In the rows, 128 means zero.
The same turns and mirrors carry the whole set onto itself and the rows of a family onto each other. Which other rows belong to the same family as each row named below? List them in the order they appear above.
These 32 rows form 4 families of 8 rows each.
Q_668: [113 123 132 156 161 120 138 123 100 148 145 120 161]
Q_315: [111 140 129 139 135 115 110 124 122 129 175 124 140]
Q_59: [119 137 146 124 130 126 141 103 121 159 160 125 169]
Q_234: [110 128 132 156 152 112 134 115  95 145 143 118 151]
Q_73: [119 145 134 139 140 111 114 128 130 134 177 124 136]
Q_186: [ 93 105 135 121 157 119 141 118 133 136 163 112 150]
Q_338: [130 113 120 139 161 119 117 120 127 120 142 101 124]
Q_534: [135 132 133 111 135 124 123 107 154 130 159  99 140]
Q_848: [130 125 112 142 161 112 122 120 134 119 134 103 131]
Q_796: [ 95 107 132 123 168 119 132 112 132 136 166 111 146]
Q_164: [155 150 129 141 137 127 120 114 118 140 138 111 149]
Q_902: [ 99 109 132 120 159 112 142 116 136 141 170 116 147]
Q_6: [124 114 119 144 158 111 118 129 129 123 140  98 129]
Q_484: [129 110 130 127 155 132 147 101 123 143 128  96 165]
Q_439: [124 142 146 123 137 133 142 100 124 154 164 121 171]
Q_667: [131 115 131 121 164 130 146 104 129 150 131  90 156]
Q_449: [138 128 133 110 143 132 127 114 158 131 160 101 150]
Q_318: [152 146 131 142 137 125 117 111 121 137 132 116 155]
Q_591: [118 132 152 125 134 131 139 109 120 157 170 117 170]
Q_282: [135 131 140 104 138 123 122 114 151 133 161  99 145]
Q_675: [117 141 131 135 133 105 115 123 117 126 174 125 141]
Q_577: [153 148 132 143 126 124 129 118 121 140 138 108 156]
Q_130: [150 146 132 147 136 132 119 113 117 136 134 104 154]
Q_341: [137 115 135 123 159 131 151 109 129 148 127  99 159]
Q_883: [ 95 109 134 120 157 121 144 120 129 141 169 106 144]
Q_896: [118 142 144 122 133 127 143 112 124 157 159 121 176]
Q_572: [129 118 117 138 164 120 121 129 130 117 141  97 129]
Q_7: [131 114 134 127 161 141 146 109 134 151 127  98 157]
Q_670: [113 125 125 158 157 122 138 117 100 143 140 124 154]
Q_626: [135 139 142 108 143 124 127 112 153 130 158 102 139]
Q_323: [117 139 133 145 131 113 116 125 125 127 173 130 145]
Q_146: [113 117 121 155 152 122 133 120  98 147 143 121 160]

Same family as Q_902: Q_668, Q_534, Q_6, Q_439, Q_667, Q_130, Q_323
Same family as Q_318: Q_338, Q_675, Q_883, Q_896, Q_7, Q_626, Q_146

The same turns and mirrors carry the whole set onto itself and the rows of a family onto each other. Which other rows belong to the same family as each row named below? List them in the order they appear above.
These 18 rows form 3 families of 6 rows each.
Q_612: [142 116 130 145 130 134 135 138 134 133 104 138 121 139 119]
Q_53: [121 106 129 142 139 134 123 108 110 125 126 131 136 125 124]
Q_520: [128 148 125 118 120 111 131 121 154 138 155 133 124 110 112]
Q_810: [117 154 137 109 124 137 114 121 153 140 131 141 132 113 128]
Q_482: [138 133 101 118 128 123 111 103 126 133 111 132 133 128 114]
Q_386: [129 121 121 117 106 117 131 143 141 126 142 142  92 129 131]
Q_976: [126 133 132 136 150 152 141 129 135 128 142 110 132 116 150]
Q_266: [133 135 129 129 115 139 123 129 119 116 122 145 106 129 161]
Q_178: [149 144 123 132 126 123 137 118 119 128 121 133 153 127 120]
Q_663: [118 137 126 123 105 145 122 145 130 131 136 149 110 130 152]
Q_209: [142 155 117 128 136 119 134 113 159 143 141 121 116 117 116]
Q_465: [132 125 116 130 115 122 122 118 136 131 132 140  79 136 133]
Q_257: [124 114 106 135 141 144 132 115 125 147 132 115 125 143 110]
Q_57: [128 154 151 119 134 135 124 105 145 140 123 139 119 126 126]
Q_411: [117 110 114 120 133 123 128 131 139 120 159 115 118 105 135]
Q_261: [110 126 126 111 138 153 130 138 138 131 147 114 132 119 146]
Q_589: [130 122  99 127 137 128 130 116 125 117 154 107 115 114 146]
Q_218: [141 130  91 154 119 135 126 134 129 136 119 136 123 130 128]

Same family as Q_465: Q_976, Q_266, Q_209, Q_57, Q_589
Same family as Q_411: Q_520, Q_810, Q_386, Q_663, Q_261

The same turns and mirrors carry the whole set onto itself and the rows of a family onto each other. Which other rows belong to the same family as each row named below? List them in the order they appear above.
These 36 rows form 9 families of 4 rows each.
Q_975: [149 129 119 142 127 117 121 116 106 134 162  95 118 132  95  99 120 126
 146 132 130 130 141 128 134 123 145  90  95 108 119]
Q_764: [158 132 148 130 129 112 141 139 108 128 153 160 118 131 144 133 132 120
 126 151 119 127 149 151 134 140 143 118  98 134 130]
Q_89: [148 123 147 138 127 119 138 131 100 125 160 157 117 129 152 135 128 115
 123 146 113 123 150 148 132 137 138 116 106 133 130]
Q_769: [140 116 134 154 128 135  92 122 111 122 113 130 124 120 122 131 130 121
 139 147 122 114 136 154 136 147 137 138 138  98 135]
Q_65: [139 112 135 156 121 139  97 123 115 129 114 133 128 109 123 132 120 130
 143 149 123 108 139 156 129 147 133 140 128 104 133]
Q_95: [154 129 121 141 135 121 129 125 117 130 161  98 121 127 101  99 127 124
 139 131 138 129 139 122 129 112 135  90  95 110 115]
Q_676: [157 145 122 136 130 115  84 129 127 146 148 114 140 117 124 140 125 105
 150 170 123 124 134 137 141  85 136 108 119 141 141]
Q_111: [149 130 120 136 132 117 119 124 105 131 162  95 112 132 101  97 123 127
 143 128 128 136 143 131 140 117 135  93 100 108 117]
Q_587: [149 121 111 143 131 111 123 123 111 141 166 101 114 126  97  97 126 122
 141 130 132 133 135 125 143 115 133  95  96 115 120]
Q_782: [152 130 154 134 118 126 143 136  98 123 154 158 121 136 141 132 132 125
 126 155 119 130 144 152 136 137 139 118 106 133 126]
Q_260: [145 137 118 124 132 104  84 137 125 139 138 113 135 117 116 145 132 107
 155 165 127 127 138 134 133  94 140 109 123 141 141]
Q_452: [139 112 141 158 111 137  98 122 112 128 118 133 128 114 122 130 127 131
 133 159 125 110 135 150 141 146 134 139 129 102 135]
Q_137: [142 114 140 159 120 135  92 119 114 128 113 140 123 113 130 129 124 123
 145 148 123 107 131 160 133 143 137 139 124 104 136]
Q_183: [150 136 118 132 132 113  78 129 130 145 150 116 138 120 117 140 124 106
 148 177 130 124 133 131 136  91 133 114 112 138 143]
Q_155: [153 121 141 130 127 116 143 138  96 121 151 158 120 134 137 129 130 131
 133 156 115 125 153 144 141 141 150 121 104 136 126]
Q_607: [146 128 121 137 131 121 128 122 109 137 158  96 114 123  95  94 122 126
 139 129 130 127 138 127 143 108 143 101  97 112 120]
Q_9: [151 139 115 133 130 114  85 129 126 146 149 110 129 116 121 143 124 101
 150 166 139 125 138 138 133  88 140 107 122 145 134]
Q_62: [147 143 127 139 131 114  77 131 128 140 145 112 145 113 109 141 132 104
 149 159 126 127 141 131 140  91 129 111 116 138 135]
Q_709: [149 122 147 134 121 121 140 136 105 117 159 164 123 134 142 127 131 116
 132 152 109 126 154 146 140 131 136 106 102 131 125]
Q_293: [147 108 129 151 117 131  95 123 100 130 117 131 127 116 126 134 131 125
 140 151 119 111 128 157 131 139 129 148 132 103 137]
Q_256: [148 127 141 130 127 112 142 137 103 133 151 168 126 132 142 130 127 122
 129 151 117 129 149 144 132 138 141 117  96 128 125]
Q_940: [147 121 148 133 125 112 142 140 104 120 153 159 121 128 145 128 131 114
 129 153 111 126 139 143 133 136 144 119 101 134 122]
Q_717: [147 140 121 133 126 104  79 122 132 141 149 108 135 120 116 138 125 110
 149 163 131 128 128 136 142  92 135 109 120 143 140]
Q_328: [141 114 136 155 118 130  88 123 108 126 111 133 120 114 119 129 126 125
 133 144 123 109 130 147 135 148 134 137 129 100 133]
Q_961: [148 135 128 136 127 107  83 127 124 141 147 114 139 121 117 143 127 110
 154 169 136 126 135 141 133  81 137 107 118 142 138]
Q_527: [146 132 150 138 127 118 146 133 102 121 149 163 115 124 142 129 126 118
 132 151 114 124 148 153 135 140 149 115  98 126 124]
Q_418: [152 131 118 140 134 102 123 125 112 136 157  95 122 125  97  96 125 123
 148 128 129 125 141 124 134 116 143 100  89 111 121]
Q_524: [150 127 113 139 135 111 125 121 107 139 157 103 114 123 103  97 126 134
 140 125 130 136 138 124 131 112 139 103  96 106 122]
Q_546: [146 124 115 148 130 111 119 122 111 148 160  99 109 123  98  96 126 123
 140 131 131 130 146 130 139 111 142  93  97 112 118]
Q_508: [142 109 138 155 121 134  93 117 115 126 115 127 130 115 127 127 131 127
 144 140 127 110 133 154 140 148 135 147 127 106 133]
Q_415: [150 129 119 134 127 111 124 121 117 140 163  96 111 129  97  97 120 125
 139 131 129 133 130 128 137 115 139  93  95 119 121]
Q_304: [154 136 118 133 129 107  82 130 128 139 151 111 134 120 115 143 125 102
 155 165 135 131 131 133 141  94 135 111 124 143 133]
Q_287: [143 105 140 157 119 134  96 123 117 131 120 129 122 114 125 131 118 125
 140 147 121 110 141 149 132 154 138 140 131 106 133]
Q_367: [147 112 135 152 114 144  94 115 119 125 123 132 127 113 121 128 122 122
 143 152 124 115 135 150 135 142 131 145 130  96 130]
Q_593: [145 128 147 140 130 119 142 136 100 122 154 162 120 126 142 131 126 123
 126 149 110 126 151 153 129 134 141 117 104 133 124]
Q_273: [156 143 118 134 138 106  83 133 126 138 144 110 137 122 120 135 128 102
 155 159 129 120 131 129 132  88 138 112 119 144 138]

Same family as Q_717: Q_137, Q_527, Q_415
Same family as Q_293: Q_95, Q_155, Q_62
Same family as Q_287: Q_89, Q_9, Q_546
Same family as Q_260: Q_709, Q_524, Q_367
Same family as Q_65: Q_587, Q_304, Q_593

The same turns and mirrors carry the whole set onto itself and the rows of a family onto each other. Which other rows belong to the same family as each row named below? List them in the order they appear above.
These 15 rows form 3 families of 5 rows each.
Q_113: [100 125 142 128 154 116 112 144 134 120 133 138 115 124 101 132 165 130
 128 130 107 113 134  97 129 134 123  90 147 120 118 113 125 136 131 126
 148 129 124 126 131 138]
Q_96: [135 140 139 110 142 128 153 116 119 162 115 129 134 124 119 146 126 144
 123 131 126 144 139 125 137 144 141 141 129 135 128 134 138 119 109 104
 148 129 101  88 141 127]
Q_545: [124 132 124 121 140 114 140 117 104 100 132 103 139 135 127 126 142 128
 125 122 127 110 137 131 133  98 114 143 147 134 142 116 130 119 111 115
 132 118  76 119 140 125]
Q_486: [121 131 142 112 146 147 145 126 119 117 131 140 120 164  99 116 128 133
 132 140 135 117 117 104 119 119 140 110 141 142 101 128 138  94 115 124
 160 116 132 103 163 130]
Q_996: [133 145 132 115 137 133 150 112 133 159 117 135 138 127 121 143 138 139
 130 116 132 142 142 120 157 146 146 135 139 138 133 139 139 118 109 120
 150 124 106  88 139 136]
Q_789: [144 147 123  94 130 137 124 146 131  93 145 128 133 119 116 135 141 143
 121 108 116 113 152 129 115 118 123 113 141 111 129 149 144 133 139  85
 139 134 136 118 138 110]
Q_467: [121 131 125 114 157 113 140 122 104 103 143 100 141 121 120 134 140 130
 116 120 122 111 137 139 132  96 130 137 147 132 140 125 135 122 110 108
 127 129  79 115 136 112]
Q_383: [143 156 121  99 129 141 116 142 137 101 147 125 128 112 121 133 138 134
 116 106 117 105 144 129 126 119 114 109 148 121 131 149 143 136 141  91
 156 126 135 122 142 118]
Q_517: [123 133 136 111 135 137 144 119 130 106 129 137 116 170  92 117 131 128
 135 130 130 123 120 112 116 117 129 113 133 133 101 123 137  92 108 124
 161 114 128 105 160 126]
Q_104: [116 125 137 115 144 139 152 124 115 113 128 139 128 158  93 128 128 125
 136 134 139 130 116 108 104 124 144 107 138 137  96 128 138  90 114 119
 152 126 126 106 159 118]
Q_34: [121 137 120 116 152 117 136 122 102 101 138  96 142 120 129 126 141 129
 116 124 124 105 131 131 139  97 122 138 149 142 144 127 133 118 117 112
 133 115  81 119 141 123]
Q_369: [148 150 118 104 124 143 125 135 147 100 150 129 126 119 119 137 136 134
 124  97 116 113 141 139 131 116 116 109 144 117 133 150 144 133 131  98
 151 123 133 115 143 116]
Q_981: [101 127 146 129 157 110 112 146 143 116 131 144 122 125  99 144 161 130
 128 131 108 125 145 106 119 138 129  94 136 116 114 116 124 128 127 120
 140 130 121 120 132 126]
Q_90: [105 125 146 131 144 116 121 138 133 118 126 143 124 129 107 134 174 128
 138 125 109 123 145  98 132 132 123 100 150 112 125 114 124 136 132 126
 143 132 122 129 124 137]
Q_986: [128 145 136 107 146 130 147 120 120 162 117 128 132 121 124 138 128 139
 122 128 130 137 136 119 154 143 143 141 132 145 136 137 135 115 111 119
 152 121 107  87 140 138]

Same family as Q_369: Q_545, Q_996, Q_517, Q_90
Same family as Q_113: Q_486, Q_383, Q_34, Q_986

The same turns and mirrors carry the whole set onto itself and the rows of a family onto each other. Which other rows belong to the same family as each row named below? List them in the order they appear above.
These 36 rows form 6 families of 6 rows each.
Q_136: [137 122 137 138 121 141 140 109 150]
Q_143: [132 140 132 148 109 107 120 101 119]
Q_8: [123 140 140 141 124 134 133 129  86]
Q_656: [141 143 122 143 119 153 131 128 101]
Q_102: [144 138 135 130 109 160 131 130 114]
Q_11: [136 138 154 127 132 149 147 123 125]
Q_930: [130 119 125 129 107 140 112 135 101]
Q_835: [137 133 132 127 133 141 112 112  96]
Q_17: [132 135 132 120 125 136 130 127 152]
Q_437: [121 134 139 131 126 106 128 111 142]
Q_133: [123 133 136 164 114 118 127 143 111]
Q_963: [130 142 128 154 120 124 130 113  92]
Q_707: [126 120 119 144 133 117 108 106 125]
Q_294: [130 141 155 131 120 136 132 151 115]
Q_364: [146 144 155 146 105 144 122 122 137]
Q_928: [134 138 129 148  99 118 109 116 108]
Q_594: [131 138 128 126 136 153 139 138 124]
Q_525: [126 146 133 141 125 123 112 134  93]
Q_598: [141 149 142 145 106 139 104 136 125]
Q_52: [134 153 138 155 130 119 106 127 112]
Q_631: [123 127 142 128 134 143 150 133 134]
Q_647: [132 125 132 135 109 129 126 120 155]
Q_396: [135 138 139 158 136 126 127 121 150]
Q_27: [139 139 136 164 105 136 115 127 138]
Q_105: [114 120 146 120 137 135 129 119 104]
Q_936: [112 127 135 146 125 102 127 120 127]
Q_841: [142 143 142 121 118 150 120 125 101]
Q_278: [127 106 128 147 103 123 126 111 124]
Q_672: [146 152 152 141 136 149 130 126 121]
Q_955: [121 125 129 158 129 113 132 118 142]
Q_678: [127 130 117 153 115 114 105 120 118]
Q_862: [108 114 128 139 137 127 122 125 106]
Q_87: [127 129 158 150 116 120 146 128 137]
Q_157: [136 119 135 129 139 148 132 105 134]
Q_381: [135 113 146 115 109 142 131 119 127]
Q_140: [113 109 140 139 136 131 139 110 117]

Same family as Q_294: Q_930, Q_133, Q_278, Q_87, Q_381
Same family as Q_396: Q_835, Q_707, Q_52, Q_672, Q_157
Same family as Q_598: Q_364, Q_27, Q_105, Q_862, Q_140
Same family as Q_136: Q_11, Q_525, Q_841, Q_955, Q_678

